In the rows, zero is written as 128.
One hidden turn or mirror swaps the rows below in pairs. Which row is each named row swapped with?
The rows were stretched afterwards, more along some directions than others.
J204: [136 135 115 115 109 119 131 143 151 137 138 110 111 133 118 123 115 144
 141 182 118 120]
J509: [158 120 125 129 137 123 139 148 105 116 146  95  88 113 148 142 121 132
 121 126 112 178]
J887: [123 126 121 161 136 158 135 140 122 110 117 133 124 124 124 133 117 157
 116 139 119 153]
J467: [101 160  98 129 133 130 127 135 136 131  95 109 126 113 118 124 154 132
 129 137 113 146]
J144: [154 138  87 140 113  80 111 162 112 145  93 115 103 109 135 151 118 159
 156 174 128 132]
J881: [135 107 112 114 134 104 136 151 131 115 105  87  89 104 160 146 148 153
 130 145 127 150]
J443: [115 156 104 131 134 117 134 148 135 126  93 103 120 118 130 136 142 142
 156 137  98 145]
J685: [102 151 114 136 131 121 120 134 125 122  88 115 140 116 122 126 147 146
 152 118 113 148]
J49: [ 99 157 109 126 134 128 131 134 138 117 114 108 128 112 132 121 146 140
 150 147 119 131]
J180: [161 123 123 133 129 113 136 145 108 113 146  94  91 112 145 143 124 135
 121 139 109 167]
J927: [139 139  91 121 134  93 118 159 123 143  98 113  96 114 131 149 114 168
 154 174 140 135]
J903: [146 139  85 134 126  88 111 164 120 143  91 114 102 113 138 157 121 165
 154 175 135 137]
J368: [123 105 111 111 139 103 127 150 134 128 112  86  98 104 153 134 139 137
 127 138 125 158]
J677: [ 94 157 106 130 136 117 118 140 134 122  91 112 129 102 117 133 152 150
 147 133 122 140]
J420: [101 163 109 137 144 127 132 130 133 131  95 114 137 116 116 129 145 143
 149 137 117 130]
J436: [164 123 121 128 136 117 137 152 101 118 151  89  83 112 156 142 122 133
 123 132 104 169]
J634: [142 104 122 110 124  99 128 152 117 123 113  81  92 107 153 135 150 135
 129 110 110 161]
J723: [137 135 118 121 111 128 128 138 150 138 144 109 104 131 115 120 106 127
 128 179 118 120]
J468: [130 111 115 112 133 119 145 146 141 136 116  98 105 107 138 144 143 133
 122 134 135 140]
J622: [141 113 111 112 138 111 137 144 129 130 106  89  90 110 146 138 137 134
 116 128 115 166]
J556: [127 128 120 114 123 115 119 145 145 137 140 106 105 126 122 117 120 138
 134 173 121 125]
J276: [136 139 115 127 111 125 119 140 150 143 133 108 117 130 114 118 115 136
 139 170 121 126]
J547: [131 108 115 114 129 107 143 151 130 126 115  88  94 104 152 137 150 138
 122 123 123 154]
J423: [146 132  86 136 119  85 113 161 123 150  97 117 106 119 135 150 108 167
 150 176 133 127]
J807: [136 128 115 122 112 126 121 148 144 139 149 104 102 129 133 119 107 132
 133 175 108 123]
J95: [141 128 120 119 120 141 126 154 144 145 147 112 111 130 122 130 109 126
 131 167 111 127]
J589: [148 140  89 130 121  86 113 161 122 147  95 109 106 111 127 145 134 159
 150 163 146 138]
J974: [169 116 126 130 131 122 135 152 107 111 147  96  87 108 147 146 123 132
 121 131 107 168]
J341: [160 119 129 130 134 126 140 144 104 114 149  95  92 116 151 140 123 131
 123 133 107 171]
J916: [152 122 113 132 100 123 117 150 144 140 135 111 105 127 124 128 100 131
 135 178 100 119]
J775: [120 127 129 158 145 163 133 139 119 109 117 129 123 127 126 129 122 152
 116 128 113 165]
J809: [116 123 124 158 141 160 137 135 125 113 113 135 130 126 128 131 120 159
 116 143 125 156]
J608: [124 111 118 117 128 102 147 154 134 128 109  91 100 111 155 137 151 143
 130 134 122 156]
J302: [127 106 123 110 133  97 132 150 120 121 114  77  80  99 158 135 147 154
 121 129 118 157]
J435: [130 124 123 155 141 168 136 142 118 111 117 132 122 127 129 137 116 150
 121 134 113 157]
J406: [150 139  91 121 122  80 123 162 120 139  96 107  97 118 131 149 135 169
 153 175 134 133]
J218: [109 157 106 132 136 130 127 128 132 123  87 116 130 114 129 127 145 140
 140 136 112 144]
J568: [143 140  94 135 126  88 118 154 121 139  89 115 101 116 124 149 127 162
 142 175 143 134]
J658: [165 126 116 126 134 123 137 149 110 117 149  92  88 112 145 144 123 125
 124 136 102 165]
J838: [101 160 109 141 137 119 127 131 135 121  87 111 138 113 120 131 151 146
 150 133 110 143]
J273: [152 135  99 129 134 107 124 166 111 149 102 112  98 119 141 155 109 164
 149 166 127 143]
J725: [129 107 122 119 135 111 144 148 128 121 115  89  98  99 155 145 152 138
 116 126 122 159]
J631: [139 136 105 127 108 107 112 149 146 144 139 111 117 128 119 125 112 132
 140 177 111 114]
J667: [119 128 122 158 140 165 133 140 129 115 115 136 129 125 125 137 116 155
 118 140 121 155]
J965: [100 159 105 132 142 133 126 130 139 128  97 119 137 116 112 120 147 128
 133 129 115 148]
J955: [136 119 109 113 128 109 134 141 135 130 101  85  92 110 144 142 147 136
 114 140 114 165]
J20: [154 116 131 124 131 127 140 144 109 117 161  94  91 117 147 130 124 127
 111 136 112 164]
J834: [105 156 109 141 143 141 136 138 130 121  98 112 128 111 128 134 137 143
 141 129 103 143]
J812: [ 95 149 100 130 145 126 117 141 137 127  96 111 131 112 126 123 136 139
 147 141 115 143]
J828: [128 128 128 158 140 156 136 139 113 109 119 130 121 122 132 131 111 160
 124 136 115 158]
J512: [147 115 112 106 127 113 135 145 129 125 115  85  86 106 154 138 146 123
 119 128 108 154]
J600: [131 133 115 156 142 157 130 142 121 114 104 133 124 126 120 146 113 159
 124 144 118 157]

J180 is swapped with J887
J49 is swapped with J881
J368 is swapped with J812
J834 is swapped with J725
J965 is swapped with J622

